A hidden rule labels the rows of this table. It goes by one to three of the table's principal directions, not those with the most spread.
-28  19   9 -59   3  13  37  19  26   2 -36  14  40  28 -32   5  11   9  19  20  -8 -12  22  36 -26  23 -10  36  13  11 -12 -37 D
 49 -16  -1 -36  -5  11 -15  -6 -31   2  17 -37  27  52  10  24 -10 -44  61 -12  48  22  27  10 -10   2 -19  50 -51  15   3 -36 B
 18  -5  20   4  12 -12 -13   2   4   5   5  11   0 -25 -13   2 -22   5 -42  15 -30 -18  -9  -2  12  14   2  17   4 -10  -2  -6 B
 92   6  26  67   5 -11  30  18 -23   2 -16 -23 -33 -83 -97  -5 -41 -26 -84  35 -73 -23  13 -94   9 -36  48  15  50 -32  -7   9 S
 40   4  16 -24   2   5   5   6  -4   0  10 -22  11  14 -40   8   7 -17  -5  -5 -30  10   1  -5  -3   7   1  27 -26  -4   8  -4 R
-16  31   2  31   8  10  28  19  18   2  -1  14 -37  -7 -21 -16  22  39  -6  -5 -35 -17 -11 -16   1  -1  15 -23   8   6 -19  14 D
-21  18  10 -12 -26  24   3  -6 -34 -13  -2  -6   2  62   0  25  65 -23  78 -29  42  54  -3  23 -28  -3 -29 -51 -22  17 -16  33 P
 44  -4  16  13 -16   1 -65 -31 -15 -24  41 -48 -51  -2  33  23  26 -23 -30 -34 -11  45 -30 -27   5  24 -12  -9 -56 -10   1  57 P
 -4  19  -9  20  21  -3  37  33  14  24 -10  10 -15 -37 -29 -48 -17  35 -27  24 -36 -57   0 -42  13 -17  14  -3  39   3   2 -11 R
  61    7   21   76   -1   11   45   48 -115   30    1    8  -29  -38  -87  -33  -22  -19   43   -8  -23  -25   12  -82   23  -82    5  -75   57   20    0   -3 S
   3  -57   23 -109   12   -5    6  -11   24  -10    3   24  108   56  -48   31   25  -31   -2    4  -49   60   13   95  -17   34   -4   38  -64   -8   68  -23 R
-80  20 -17  34  29 -17  47  34  29  38 -46  86  23 -40  12 -37 -58  58  -2  55  25 -96  10  22  12 -19   9  -5  96   8 -31 -63 B
 37 -25 -13  17 -13   0 -13 -20 -15 -26  14 -39 -20 -10  -5   9   9 -20 -10 -16  -5  36   3 -31   1  -5  10  -8 -14 -12   9  36 R
 52 -16   2   1  10   2  19  18 -16   8   0 -22   4 -20 -44 -21  -9 -18 -16  19 -36 -10  20 -49   2 -19  10  14  -1   0  25  -7 P
 -1  -1   7  38  -9 -18 -64 -23   4 -19  12   5 -56 -72  54  14 -44  13 -79 -26 -27 -16 -30  -9  27  22   7   6  22 -17 -13   8 D
-13  10  11  26  13 -33 -49 -22  30   9  21  22 -44 -46  34  14 -39  29 -94  -7 -30   2 -46  17  31  15  28  -7   3 -32  13  21 P
 53  15  10  33 -19  15 -44  -8 -67 -15  34 -37 -35  31  12  32  24 -51  51 -45  34  43 -10 -23  -6  -9 -26 -23 -48   6 -16  27 B
 13 -12  -9  16  14  -9  12   5  32   0  -2 -11  -7 -39 -15 -33   7   9 -57  31 -44 -20   0 -47   4  -3  17   1   5 -13  20  22 P
-49  13 -35   4  22 -11 -29  -2  50  10   1  22 -30  -5  90  -6 -41  50 -11   7  41 -39  -2  25  10  28   3  35  -1   6 -14 -38 R
  6  -2  -8  58  -1   2 -20  22 -69   7  12  24 -30 -38  20 -18 -34  -3  30 -30   9 -35  -4 -27  25 -31 -18 -42  33  20  -7 -20 D
 69 -40 -19  33  32 -15  38  21 -11  23   7 -28  23 -28 -60 -55  -7 -20 -23  64 -19 -24  22 -87   9 -43  16  -6   4 -14  40  20 R
-14   9 -19 -15 -13   1 -44 -33  16 -27  13 -20 -14  40  55  48   4  -6  22 -31  55  42  -8  46 -12  36  -9  27 -37 -10 -23   7 B
 74   4  -4  32   2   2 -32   0 -52  -3  38 -54 -45  10 -12   7  10 -36  11 -20  10  37  -9 -56   5 -15  -6 -19 -43  -8  12  40 R
-26  -1 -29  19   2 -13  23   3   1  17 -10   0 -15 -32   1 -34 -28  32 -12  11  16 -21  -4 -23  20 -32  19 -31  57  -6   9  11 P
-62  13 -20 -13  14 -21  -4   2  15  30 -10  40   0 -11  36  -8 -54  43 -10   2  32 -24 -14  46  23  -8  11  -9  44  -3  13 -31 P
 23   1   6 -61  13  14  46  33  -4  22 -14  -5  38  23 -54 -13 -24   4  30  10 -21 -26  35   9  -2  -3   1  55   3  20  13 -65 D
 34   7  38 -98  -1  -2 -35 -13  15  -2   7 -10  20  27  -8  68 -66  -4 -25 -31 -21  15   8  83   7  59   6 123 -35  -4  -6 -82 D
-63  23 -16 -20  24 -12   4  -5  78  12   3  31   1  23  37  -1  -6  62 -17  10  11 -21 -19  58   6  35  13  27 -10  -7 -13 -14 B
 15  11 -24  -8   8  31  16  22 -10   0   3 -35  -1  65  19 -18  54 -14  92  16  57  -4  33 -35 -34   6 -39   9 -50  35 -20  -4 H
  6  -3  19  43  15 -12  41  22   0  30 -10  30  -5 -59 -44 -43 -27  26 -47  33 -52 -53  -4 -43  25 -36  28 -23  53  -2   5  -4 R
 -8 -59 -27 -42  17  15  26   8   2  -6  -3   8  57  62   8 -15  46 -14  74  24  27  30  47  18 -28   2 -19  -5 -55  29  42 -13 S
-33  -3   0 -56  44  -5  21  25  35  12 -24  58  75  62 -20  19  12   2  30  50  15   4  24  80 -34  37 -18  33 -30   2  13 -49 P
 44 -22  16 -34   9   8  19   6  30  -6   7 -19  37   7 -43  -8  23 -21 -24  14 -64   1  16 -12 -10  14  10  51 -48  -1  26 -11 B
 22  14  35 -38 -34  10 -18 -38  29 -31  11 -55  -3  24 -16  34  61 -27 -35 -21 -30  55 -25   2 -20  34  -2  18 -46 -20 -12  61 B
 -3 -50  10 -47  20 -23  41  -8  60  17  -9  12  76 -17 -50 -33   5   5 -70  54 -63  -3   3  10   6  -5  31  17   0 -23  62  10 B
-31  -7 -16 -14  -7  20  58  29 -33  16 -24   9  33  16 -27 -46  31  -1  71   8  16 -13  24 -18 -10 -44 -16 -54  34  31  20  -4 D
 68 -60   7  23  40 -21  22  33 -21  28  13  34  27 -66 -59 -34 -78  -3 -55  23 -89 -46  26 -31  41 -36  41  32   9  -1  63 -63 R
  8 -10 -15  12 -20  12 -44 -25 -17 -36  15 -33 -25  26  47  25  53 -39  26 -25  34  60  -3 -12 -24  12 -23 -30 -51   0   3  50 S
-43 -13  -6 -14   9 -12   3  -6  30   8  -2  31  30   5  14 -12  13  13 -13  11  -6   4 -13  33   2   0   4 -21  -3  -5  28   9 P
 86  -8  17  22 -28   8 -22 -17 -68 -13  30 -67 -32   3 -36  22  16 -60   8 -36  -2  63  -5 -56   3 -31   5 -26 -30 -11  15  51 P
  4  12  32 -39   0 -15 -52 -19  23  -6   3   4  -9 -15  19  43 -35   1 -68  -8 -25   8 -21  43   6  49  -1  52 -11 -19  -5 -17 S
 -1 -45   8  39  25   5  66  48 -31  17 -11  71  52 -30 -68 -56  14   2  22  25 -71 -42  23 -21   9 -48   5 -55  25  25  37 -23 Y
-44  -8 -28 -90  33   4  70  21  63  35 -37   3  68  69 -15 -32  22  29  43  75  44  -6  44  29 -32   8  -1  32  -9  15  29 -31 S
 -85   21  -45   68   51  -19   74   58   26   57  -34   84    9  -46   -3  -94  -27   76    6   71   17 -111    1  -29   19  -50   10  -64   99   11   -3  -24 R
 27 -27  -3  64  11   0   5  29 -63  12   9  23 -17 -45 -11 -39 -14 -10  13   1 -22 -27   8 -57  20 -46  -4 -57  22  19  23  -3 S
-102  -29  -32   -9   11   -9   30    0   33    3  -35   68   58   13   36  -26   20   30   35   38   44  -14   12   53  -14   -3  -14  -48   38   11   10   -4 P
 18  26  13  -7  -6  23  22  26 -47  14  -7 -15  -6  30 -26  -4  15 -12  64  -3  25  -8  16 -22 -12 -15 -25 -10   5  26 -22 -14 R
-36   3  28 -41 -39   1 -29 -47  26 -31   8 -15   1  13  15  33  44   3 -30 -40 -17  53 -41  48  -3  34  -7 -18 -13 -16  -8  58 B
-33 -15   7 -10 -61  20 -53 -78  27 -65  28 -43 -29  53  78  56 100 -20  18 -69  26 110 -30  40 -25  36  -8 -37 -80  -3 -14  95 R
 11 -12   4  48  -1 -12 -49 -10 -40  -1  23  17 -31 -27  41  14 -32  -8  -5 -25  14   0 -17  -1  23  -8  -6 -24   1  -1  -3   0 P
-27 -13 -18 -50  -3   5   3  -5  40 -24 -26   0  22   3  12  10   5   4 -14   5 -11  11  22  29 -21  31   2  36  -2  -1  13 -19 S
 72 -13   8 -31 -12  12 -16 -14 -14 -17  17 -65  -8  23 -14  26  -3 -30   9 -11   4  29  21 -22  -7  20  -4  60 -45   0  -8  -4 B
-84   6 -21 -56   6   7  33   0  73  -6 -31  26  36  34  20 -11  37  42  11  20   7  -3   8  55 -25  32  -4   8   3   8   1  -6 D
-75   9 -40   6  17 -10  38   6  58  15 -34  29   8   0  31 -32   3  47   0  48  41 -29   9   8 -10  -6  13 -17  41  -1  -4   0 P
-77   0  -8 -24  30 -21  35   7  66  26 -21  74  69  12   2 -13 -20  42 -10  41   6 -41  -5  79   3  10  12  18  26  -9   4 -42 B
 -4  20  40 -40  -4  -4 -19 -20  33  -2   1   0  -6  19  -5  40  11   6 -44  -3 -25  35 -21  42  -7  37   9  23 -28 -15  -3  12 S
 55   5 -34  42   8  -6 -45   0 -38 -10  23 -39 -72 -20  30  20 -62  -3   0 -27  35   4   9 -37  18   1   9  27  -4  -7 -13 -16 R
 39  49  32  48  -9 -12 -65 -10 -32   6  24 -17 -73 -35  25  34 -42 -11 -47 -27   5  -8 -40 -23  21   7  -1   8   5 -18 -38   9 P
-16  46  27 -12 -36  10 -55 -44  24 -40  15 -30 -33  37  35  62  60 -17 -13 -46  12  61 -45  38 -24  52 -18  -1 -47 -19 -44  60 R
 39  16  -1  21   0 -15  19   9 -29  28  -4 -22 -16 -40 -43 -10 -69   3 -24   8   6 -31   1 -38  28 -38  26  15  60 -17  -8 -18 B
-40 -16 -53  44  28 -15  43  28  14  21 -22  36  -4 -50   7 -63 -38  48  -7  37   6 -60  18 -33  19 -37  22 -31  68   4  18 -18 D
 22 -31  19 -18 -18  -8 -33 -42  44 -21  22 -25  -6 -23  23  19   6 -13 -76 -24 -58  36 -15   5  11  16  34  33 -48 -19  35  22 R
-14 -42 -13 -11 -21   4 -26 -34  16 -35   7 -15  -4  -5  46   7  28  -7 -11 -23  -7  40   2   6  -4  13   2 -11 -28   1  22  31 D
-19  24 -32  62  39 -25   6  33 -31  50  -3  45 -15 -19  14 -26 -63  19  17  29  59 -46  -5 -11  23 -48   7 -40  51  -5   6 -29 S
-34  10   6  11   6  -9 -19  -2  25   0 -18  39  -4 -24  38  14 -26  14 -29  13   5 -26  -3  27  -1  19   1  17  20  -2 -19 -28 S
 47   4  16  12 -31  18 -27 -13 -55 -20  17 -57 -42   4  -3  11  36 -36  19 -32   6  39  -7 -51  -7  -6 -22 -31 -19   6 -11  51 D
 29   6  -2  45   6  -5  14  11 -25  10  -3 -12 -13 -18 -28 -16  -3 -10   0  27  14 -14   2 -51   1 -26   0 -24  25  -9 -13  21 B
-13  51  23  26   1   9  -5  21 -52  25   1  19 -26  31  -1   9  16  -1  56  -3  49  -3 -18   1  -6 -13 -33 -55  13  16 -35   9 P
-36  20   0   2  20 -15  19  24 -12  45 -16  53  18 -11   5 -12 -77  37  21  17  38 -66   3  36  25 -17   0  14  63  11 -21 -72 B
-14   0 -12 -62  18   7  -1   2  40   0  -2   3  24  58  20  21   7   9  26   6  18  19  21  53 -20  38  -4  54 -52  10  12 -38 S
-56  48  41 -84  -8   5 -30 -25  53   2   7   8  -1  69  31  50  35  33  -6 -21  12  39 -39  96 -14  70 -20  24 -46  -1 -25  11 P
 50 -20 -16 -13  12  14   6  11 -36   3  30 -38  17  59 -21  -9  35 -30  69  -5  24  32  17 -21 -10 -11 -21  -6 -63  13  24  12 R
-61   8 -37  96   6 -15  53  23   7  19 -36  48  -9 -80   0 -71 -14  34 -20  41   4 -75  -5 -59  15 -64  22 -80 109  -6  -9  20 B
Here are more rows. What is the label of each one?
-62 -11  -4 -44  16   4  38  12  50   3 -28  50  69  32  -3 -14  33  19  23  37  -2 -18  16  55 -24  22 -14   9  -2  13   4 -25 B
 -8  15 -15  81  28 -25  17  32 -18  29 -18  42 -21 -78 -15 -42 -64  28 -38  44   1 -82  -6 -49  27 -35  10 -28  91 -12 -20 -17 R
-24 -15   9 -63 -18  11  -3 -29  46 -32  -6 -11  31  44   4  29  66 -15  -7 -11 -22  67  -1  47 -32  34   1   7 -54  -5  25  32 S
  1   6 -18  40 -34   9 -55 -29 -28 -42   9 -35 -67 -18  63  26   8 -13   8 -45  39  30 -10 -25  -3  11 -15 -24   2   0 -34  39 D
 12  17  39 -10 -51  21 -68 -39 -38 -39  13 -42 -36  26  43  56  59 -51  15 -51  23  70 -25   4 -25  28 -39 -26 -43   4 -28  57 S
 23  24 -16 -21 -17  28  22   4   9 -24 -13 -59 -19  28 -18   4  36  -9  31  -7   9  12  24 -33 -29  14  -6  32 -14   8 -28   9 D
 58   6  18 -22   2  -5 -40  -8 -17  -7  20 -35   0  13 -16  33  -7 -41 -20  -8  -7  28  -8  -1  -5  22 -11  38 -41 -18   8   3 R
-24  29   7  33 -12  -9 -29  -5  10  -8 -20  13 -41 -62  37   6 -37  16 -53   0  -2 -43 -16 -13   9  14  -1   9  57  -9 -42  -8 D
 -1 -11  -9  25   3   6 -27 -10  -8 -16  16  10   1  32  43  20  18 -13  45  -7  43   9   4  18 -11  17 -23   2 -40  10 -25  -2 B
-72  17 -34   5  13  14  89  35  28  27 -37  38  39  28 -13 -56  23  46  75  42  42 -59  26   3 -14 -30  -3 -25  51  28 -24 -24 B
 52 -32  45 -25 -41  -3 -73 -60  -4 -45  42 -37  11   0  13  65  11 -57 -48 -62 -43  67 -30  37   8  36   1  40 -68 -25   7  29 B
 -35   34  -51  125   15   -7   -7   24  -58   25   14   18  -56   -7   49  -53   29    5   66   13   93  -25  -28  -72    5  -64  -30 -127   36    6  -16   65 R
 30  -7  38 -85 -17   5 -10 -25  12  -2  19 -28  32  42 -27  43  -3 -17  -9 -35 -29  47  -5  57   3  26  11  60 -51  -5  20 -18 B
 18  -8 -28  54   7  -6 -30 -16   5 -13  21 -24 -29   6  46   0  20 -15   6  12  45  13  -4 -37  -8   0  -5 -13 -35 -11  -9  39 B
 -82    1  -16   31   35   -9   62   58    4   42  -53  107   42  -50   -7  -64  -42   48   14   56   -6 -105   22   10   10  -36   -2  -35   99   26    0  -71 D
 11  23  20  11 -25  -1 -43 -30 -11 -14  13 -29 -40   2  25  36   8 -13 -17 -24  22  33 -28  -1   0  15  -7  -8  -9 -15 -29  39 P
-43  50   1   6   5   3  -3  24  -3  14 -23  39 -27 -15  27   7 -55  42  15  -9  25 -61  -1  30   9  16 -11  25  56  17 -55 -64 D
-40  27 -23  50  13 -15  43  24  -5  35 -36  31  -9 -40  -9 -37 -39  28  -1  45  40 -54   5 -30   9 -48  16 -41  92  -5 -16  -9 P
-20  11   2   2 -12  19  40  11 -15   0 -22   4   5  25 -24  -7  43  -2  49   5  15  15  13  -8 -21 -20  -6 -43  15  16 -10  18 S
-55   1  -3 -85 -14  16 -11 -21  56 -33 -22   8  28  54  39  45  26  12  19 -18  13  35  15  89 -33  64 -13  54 -35  10 -12 -28 D
-20  -6 -25 -24  19  -9  24  12  22   5 -15  19  43  15 -21  -5  -8   4   7  22   6  -3  13  31  -9   1   6  14   8 -10  19 -21 R
  42  -19   39 -117  -16   10  -24  -34   46  -29   16  -38   52   52  -21   65    3  -28  -26  -32  -49   53    9   78  -14   68    6  121  -84  -10   12  -37 B
 -1  16  17 -21   7   2   5  20  -6  19 -21  10  -7 -17  -4  -6 -30  12 -12  21  -5 -33  12  -7   1   7  -8  21  30  12  -9 -36 S
 36   1  -6  71  -4 -14 -18   1 -57  12  13  -9 -48 -52   3  -7 -52 -10 -14 -11  16 -14  -9 -53  30 -45  15 -33  42  -9  -5   8 P
 23 -40 -22 -18  26   4  45  36 -36  25  -5  11  52  18 -42 -38 -12 -12  56  27   7 -15  42 -15   1 -36  -6  -6   2  22  44 -39 P
-58 108  34  -5 -33  20 -32 -10  14  -4 -16  -9 -68  33  48  45  39  19  13 -32  46   8 -43  26 -25  38 -29 -15  10   5 -83  27 S
 11 -18   2  48 -20   1 -11 -12 -29 -13   2 -19 -19 -35  12 -21  35 -27 -10   5  -1   9  -9 -62  -2 -27 -10 -61  14  -1   5  59 R
 10 -14   1 -33  20  -8  28   5  49   2 -12  -2  33   0 -41 -10   7   6 -44  40 -42   0  11   2 -10  15  20  34 -11 -16  25  -1 P
-14  16  -7 -39  -3  11  -1 -14  52 -14  -8 -27  -7  40  23  18  36   7  -1   8  14  28   7  14 -28  35   2  33 -40  -1  -8  12 S
 68 -10   2  47   1   5   9  11 -47   5  20 -37 -15  -7 -39 -22  21 -37  14   9  -8   7   5 -78   2 -38  -2 -32 -16  -1  11  36 B
-67  -7 -65   3  38   0  79  49  18  42 -36  52  45   8   5 -70 -33  54  71  50  52 -81  43   5   4 -39   2  -6  61  30   8 -69 B
 13 -22  10 -53  -9   4 -15 -23  20 -14   9 -18  37  36  13  28   6 -18  10  -8   6  24  10  40  -9  31  -8  55 -46   1   2 -17 B
